128 stands for zero in the data rows.
Some points, each followed by its number:
[120, 167, 125, 138, 118, 117, 151, 116, 120, 121, 149, 116, 143, 115, 137, 99, 133, 172, 116, 127, 146, 135, 135, 83, 122, 113, 105, 125, 161, 135, 111, 113, 119, 151, 127, 127, 109, 123, 132, 166, 160, 142, 129, 117, 130, 154, 124, 115] 0
[104, 133, 137, 152, 118, 136, 56, 114, 138, 133, 115, 122, 80, 111, 86, 123, 99, 152, 90, 130, 181, 73, 97, 181, 99, 105, 133, 89, 83, 95, 228, 210, 95, 116, 92, 91, 67, 114, 97, 24, 109, 97, 90, 114, 144, 137, 197, 121] 1
[111, 60, 103, 126, 104, 154, 86, 174, 163, 175, 149, 182, 129, 144, 168, 155, 109, 111, 103, 53, 50, 74, 123, 159, 113, 149, 156, 104, 84, 89, 171, 115, 133, 154, 94, 215, 95, 142, 155, 63, 123, 99, 69, 100, 120, 133, 115, 163] 2
[115, 95, 106, 113, 98, 118, 75, 129, 132, 193, 107, 125, 127, 111, 106, 143, 111, 131, 107, 122, 128, 134, 121, 169, 79, 155, 149, 115, 100, 101, 209, 137, 132, 179, 122, 140, 123, 151, 94, 70, 83, 137, 130, 111, 135, 176, 150, 133] 3
[132, 152, 100, 123, 137, 203, 225, 82, 64, 62, 79, 131, 78, 157, 122, 144, 191, 111, 153, 255, 180, 162, 105, 124, 133, 81, 144, 151, 121, 138, 84, 188, 223, 140, 125, 169, 255, 112, 144, 139, 110, 148, 193, 86, 71, 156, 98, 142] 4
[126, 159, 137, 165, 109, 140, 91, 84, 93, 107, 78, 128, 105, 136, 124, 146, 117, 133, 105, 175, 207, 125, 61, 189, 119, 125, 109, 76, 99, 128, 203, 191, 130, 121, 127, 24, 126, 121, 119, 71, 91, 133, 135, 103, 129, 130, 177, 99] 5
[126, 92, 157, 150, 144, 119, 131, 129, 104, 148, 100, 131, 101, 92, 102, 144, 98, 152, 135, 129, 166, 107, 103, 124, 108, 117, 136, 123, 137, 121, 147, 104, 130, 144, 130, 59, 96, 138, 136, 147, 103, 127, 119, 176, 137, 123, 139, 133] 6
[153, 140, 161, 154, 151, 90, 162, 160, 61, 134, 178, 131, 166, 109, 126, 83, 121, 108, 121, 90, 138, 202, 160, 74, 140, 133, 89, 124, 142, 147, 61, 51, 109, 108, 199, 109, 100, 149, 133, 198, 146, 147, 167, 171, 168, 85, 127, 112] 7
[125, 105, 150, 143, 117, 90, 124, 139, 125, 131, 136, 105, 132, 116, 119, 103, 148, 128, 127, 94, 144, 126, 114, 142, 116, 108, 118, 144, 114, 133, 139, 118, 109, 109, 129, 105, 88, 119, 106, 132, 128, 128, 136, 132, 167, 130, 163, 145] 8
[107, 108, 143, 133, 130, 130, 123, 152, 148, 154, 161, 140, 138, 112, 135, 119, 104, 126, 129, 64, 81, 113, 142, 114, 118, 164, 127, 118, 119, 87, 148, 80, 98, 130, 138, 128, 79, 141, 123, 127, 131, 138, 86, 151, 134, 119, 127, 114] 9
[130, 99, 108, 100, 151, 198, 112, 142, 180, 78, 106, 132, 132, 177, 135, 163, 148, 110, 156, 145, 51, 86, 139, 132, 133, 114, 167, 151, 105, 81, 127, 150, 181, 146, 76, 246, 223, 116, 133, 113, 128, 147, 93, 116, 75, 115, 51, 198] 10
[141, 143, 134, 137, 138, 106, 147, 122, 119, 116, 122, 111, 127, 141, 119, 113, 130, 141, 127, 150, 154, 129, 125, 132, 119, 114, 116, 134, 134, 134, 130, 149, 125, 122, 122, 78, 115, 129, 124, 110, 127, 117, 154, 122, 131, 123, 156, 109] 11
[110, 115, 118, 134, 120, 131, 65, 153, 170, 163, 134, 149, 125, 103, 124, 136, 106, 119, 141, 46, 45, 80, 159, 140, 122, 146, 161, 149, 121, 73, 159, 99, 90, 158, 108, 185, 101, 129, 130, 122, 132, 127, 97, 145, 108, 111, 117, 148] 12
[119, 158, 101, 103, 116, 149, 101, 143, 98, 69, 124, 178, 126, 143, 113, 119, 152, 115, 121, 176, 136, 143, 97, 117, 132, 113, 130, 144, 153, 121, 155, 141, 135, 151, 115, 163, 191, 127, 98, 92, 126, 134, 125, 90, 127, 113, 110, 135] 13
[136, 127, 113, 116, 110, 167, 111, 108, 140, 129, 83, 116, 103, 132, 118, 150, 149, 115, 121, 146, 154, 110, 110, 158, 115, 135, 132, 113, 123, 132, 161, 144, 120, 157, 108, 114, 136, 120, 128, 94, 141, 104, 115, 135, 118, 146, 164, 140] 14
[165, 127, 141, 124, 151, 95, 136, 162, 135, 128, 154, 120, 134, 142, 138, 130, 138, 133, 137, 121, 117, 166, 131, 76, 154, 136, 127, 165, 161, 129, 64, 77, 153, 146, 160, 159, 121, 88, 116, 173, 135, 151, 151, 148, 154, 114, 96, 141] 15
[138, 166, 132, 128, 161, 125, 170, 151, 109, 121, 163, 109, 141, 136, 160, 122, 124, 107, 124, 195, 158, 205, 124, 118, 116, 100, 91, 133, 167, 180, 93, 120, 131, 116, 159, 76, 138, 112, 117, 187, 128, 155, 157, 135, 145, 117, 118, 92] 16
[154, 135, 138, 159, 126, 98, 159, 137, 123, 153, 178, 97, 148, 90, 138, 102, 131, 131, 136, 87, 148, 167, 141, 75, 133, 148, 115, 148, 128, 131, 79, 86, 103, 123, 163, 75, 58, 126, 144, 169, 135, 120, 147, 158, 195, 122, 145, 103] 17
[127, 130, 117, 122, 129, 139, 147, 108, 126, 129, 98, 123, 95, 129, 106, 160, 131, 150, 127, 194, 160, 113, 79, 165, 125, 125, 127, 115, 143, 149, 123, 176, 112, 137, 102, 101, 149, 124, 107, 109, 114, 108, 158, 80, 115, 130, 143, 104] 18
[89, 77, 164, 170, 87, 167, 37, 112, 164, 152, 70, 159, 57, 87, 82, 185, 73, 173, 75, 114, 184, 55, 63, 250, 87, 123, 142, 90, 47, 79, 255, 224, 87, 115, 102, 87, 65, 114, 99, 33, 107, 62, 60, 112, 112, 136, 226, 77] 19
[132, 122, 145, 131, 121, 55, 40, 58, 100, 207, 105, 125, 134, 97, 109, 148, 53, 122, 82, 105, 190, 125, 114, 191, 111, 152, 122, 101, 109, 154, 214, 153, 27, 130, 151, 0, 24, 164, 153, 113, 87, 134, 109, 175, 174, 129, 235, 96] 20
[144, 135, 163, 117, 154, 90, 120, 114, 109, 143, 132, 119, 171, 114, 93, 127, 92, 96, 130, 116, 152, 133, 130, 132, 134, 143, 125, 95, 156, 153, 96, 121, 97, 127, 138, 115, 130, 144, 125, 126, 121, 143, 139, 163, 135, 135, 156, 136] 21
[135, 221, 74, 127, 160, 130, 223, 135, 85, 66, 182, 90, 172, 102, 168, 98, 160, 118, 150, 140, 56, 153, 184, 63, 157, 127, 138, 177, 169, 114, 0, 47, 176, 119, 121, 193, 169, 151, 155, 227, 189, 160, 169, 146, 79, 110, 13, 170] 22
[142, 128, 98, 116, 159, 153, 188, 144, 137, 106, 170, 137, 190, 148, 166, 126, 130, 119, 175, 91, 66, 149, 199, 73, 128, 111, 170, 175, 176, 143, 40, 68, 193, 153, 124, 223, 203, 139, 138, 210, 147, 135, 154, 137, 111, 116, 33, 158] 23
New points follow, each followed by the numbers of its five nearest points above by angle, seen from the average point of the numbered points, nearest first.
[133, 184, 157, 141, 114, 82, 150, 76, 110, 65, 124, 81, 109, 128, 107, 113, 165, 151, 124, 209, 194, 169, 112, 108, 137, 90, 98, 127, 162, 160, 151, 185, 117, 140, 119, 88, 117, 133, 83, 116, 142, 131, 159, 83, 131, 130, 151, 91] 11 18 5 16 0
[161, 165, 158, 156, 101, 110, 143, 93, 80, 143, 159, 97, 138, 143, 100, 122, 120, 128, 120, 188, 255, 215, 84, 138, 147, 146, 105, 94, 139, 180, 100, 124, 62, 101, 180, 0, 74, 126, 99, 149, 126, 118, 172, 114, 171, 160, 206, 39] 11 16 20 17 5
[124, 135, 126, 111, 100, 162, 124, 135, 136, 84, 106, 153, 157, 187, 158, 113, 151, 127, 145, 124, 76, 133, 148, 106, 137, 104, 161, 123, 125, 137, 136, 139, 147, 125, 132, 207, 177, 125, 132, 104, 110, 123, 127, 95, 104, 101, 82, 167] 10 23 13 4 22
[157, 188, 119, 152, 128, 143, 139, 119, 90, 129, 143, 114, 152, 136, 128, 106, 123, 110, 128, 164, 152, 171, 123, 125, 130, 138, 97, 116, 153, 166, 99, 129, 132, 105, 155, 93, 122, 126, 109, 170, 134, 151, 157, 120, 123, 124, 133, 121] 16 7 0 11 22
[142, 137, 125, 102, 173, 124, 183, 150, 111, 107, 149, 105, 167, 131, 149, 81, 149, 104, 146, 145, 79, 150, 169, 67, 139, 133, 118, 132, 159, 147, 28, 86, 155, 127, 154, 153, 176, 138, 152, 194, 158, 148, 149, 124, 124, 133, 71, 138] 22 23 15 7 16
[129, 84, 120, 127, 155, 104, 169, 141, 140, 121, 164, 158, 146, 120, 119, 149, 147, 146, 135, 96, 70, 92, 166, 134, 113, 110, 122, 166, 110, 72, 113, 84, 163, 181, 141, 203, 127, 165, 152, 180, 131, 161, 85, 147, 121, 130, 118, 177] 23 12 10 22 2
[146, 138, 116, 112, 114, 151, 130, 109, 111, 127, 105, 125, 104, 143, 98, 143, 154, 122, 119, 170, 150, 116, 111, 156, 131, 117, 115, 127, 125, 122, 144, 165, 146, 145, 117, 112, 143, 137, 130, 121, 105, 110, 127, 105, 121, 140, 161, 120] 18 14 5 4 11
[114, 97, 138, 131, 111, 123, 81, 141, 144, 156, 118, 137, 113, 111, 128, 147, 109, 128, 117, 98, 117, 102, 120, 145, 102, 151, 131, 106, 96, 124, 156, 121, 107, 135, 118, 115, 92, 127, 137, 98, 128, 118, 114, 138, 128, 128, 159, 126] 19 2 1 3 20
[148, 117, 137, 137, 125, 109, 122, 127, 130, 149, 159, 129, 140, 130, 123, 100, 120, 134, 123, 92, 131, 140, 118, 112, 133, 132, 103, 130, 122, 144, 131, 142, 95, 116, 138, 66, 71, 107, 151, 115, 137, 112, 134, 150, 180, 129, 169, 106] 17 8 20 11 7
[123, 128, 93, 104, 138, 155, 144, 112, 88, 104, 106, 140, 108, 121, 137, 162, 126, 119, 123, 162, 136, 127, 109, 114, 113, 129, 128, 121, 135, 130, 130, 148, 164, 148, 123, 168, 181, 145, 135, 108, 140, 148, 126, 86, 111, 140, 121, 133] 4 13 10 18 23
[120, 122, 154, 133, 157, 77, 139, 134, 151, 104, 123, 145, 122, 118, 134, 102, 114, 144, 144, 130, 123, 115, 134, 117, 142, 136, 135, 125, 121, 129, 146, 153, 99, 102, 132, 110, 92, 115, 133, 139, 165, 89, 125, 105, 164, 137, 146, 124] 8 11 17 0 1
[109, 128, 139, 119, 128, 101, 92, 129, 142, 166, 110, 106, 139, 129, 128, 130, 102, 123, 84, 134, 152, 131, 108, 151, 130, 133, 127, 113, 128, 156, 164, 115, 93, 96, 128, 61, 78, 126, 120, 96, 119, 114, 131, 129, 136, 130, 179, 98] 20 1 5 19 8
[104, 126, 121, 90, 134, 202, 98, 162, 172, 85, 79, 148, 107, 175, 129, 169, 138, 140, 195, 103, 28, 34, 119, 128, 136, 66, 170, 164, 111, 75, 151, 153, 206, 165, 70, 255, 255, 123, 110, 117, 98, 139, 93, 73, 28, 102, 21, 209] 10 13 23 2 12
[41, 35, 59, 101, 166, 255, 93, 236, 194, 0, 57, 244, 157, 255, 202, 206, 161, 102, 196, 162, 0, 0, 182, 73, 180, 49, 255, 190, 150, 0, 136, 137, 255, 85, 0, 255, 255, 68, 60, 2, 79, 104, 9, 59, 0, 75, 0, 255] 10 13 2 23 12
[131, 136, 187, 189, 172, 27, 165, 162, 113, 188, 220, 59, 189, 83, 121, 0, 152, 223, 140, 24, 83, 104, 184, 45, 153, 141, 92, 126, 135, 131, 80, 49, 68, 67, 204, 60, 0, 126, 212, 248, 169, 95, 192, 187, 243, 126, 173, 85] 17 7 8 0 9
[110, 89, 139, 141, 85, 110, 77, 134, 151, 178, 133, 132, 97, 117, 122, 153, 127, 113, 116, 76, 125, 106, 117, 149, 118, 131, 130, 118, 90, 119, 180, 134, 87, 140, 127, 121, 78, 131, 126, 79, 140, 122, 90, 147, 143, 117, 173, 135] 19 1 2 20 3
[154, 130, 109, 121, 143, 145, 168, 132, 156, 135, 123, 109, 157, 126, 157, 138, 159, 127, 159, 81, 21, 118, 157, 120, 165, 142, 161, 147, 143, 114, 60, 128, 165, 134, 129, 188, 197, 129, 159, 197, 137, 138, 128, 155, 127, 104, 78, 182] 23 22 10 15 12
[133, 141, 132, 149, 148, 135, 148, 148, 123, 130, 159, 111, 164, 112, 135, 109, 161, 121, 119, 112, 132, 171, 129, 98, 126, 160, 120, 117, 168, 140, 90, 79, 140, 110, 169, 104, 121, 127, 128, 126, 121, 144, 129, 143, 165, 133, 103, 118] 7 17 15 16 22
[146, 137, 117, 142, 101, 146, 129, 92, 94, 123, 125, 128, 98, 132, 124, 138, 117, 125, 127, 177, 202, 154, 104, 164, 114, 151, 102, 117, 133, 152, 145, 165, 111, 120, 117, 71, 105, 130, 123, 126, 111, 100, 121, 103, 132, 167, 168, 83] 5 18 11 20 14
[124, 158, 107, 111, 116, 165, 147, 137, 115, 76, 113, 113, 129, 125, 118, 127, 152, 139, 143, 174, 130, 152, 117, 117, 138, 98, 137, 153, 142, 130, 100, 163, 177, 122, 98, 209, 219, 108, 120, 137, 138, 134, 144, 98, 82, 128, 97, 139] 4 13 10 23 22
[151, 194, 161, 119, 140, 134, 127, 82, 80, 134, 65, 65, 164, 134, 88, 95, 132, 118, 136, 227, 254, 182, 75, 161, 120, 122, 91, 95, 158, 187, 114, 166, 90, 108, 122, 0, 132, 136, 110, 135, 103, 120, 156, 111, 182, 160, 206, 76] 11 5 18 16 20
[139, 88, 107, 104, 113, 183, 146, 118, 140, 125, 112, 134, 120, 141, 139, 161, 124, 86, 133, 140, 182, 135, 128, 170, 90, 115, 115, 158, 163, 137, 117, 124, 169, 180, 107, 123, 182, 121, 151, 93, 128, 172, 147, 74, 60, 153, 92, 132] 4 10 18 13 14
[102, 157, 132, 135, 110, 83, 100, 81, 139, 167, 70, 103, 125, 91, 103, 129, 103, 126, 78, 127, 181, 107, 114, 180, 131, 152, 117, 88, 118, 153, 157, 163, 90, 99, 137, 23, 98, 154, 134, 108, 116, 98, 142, 128, 147, 108, 182, 98] 20 5 1 19 11
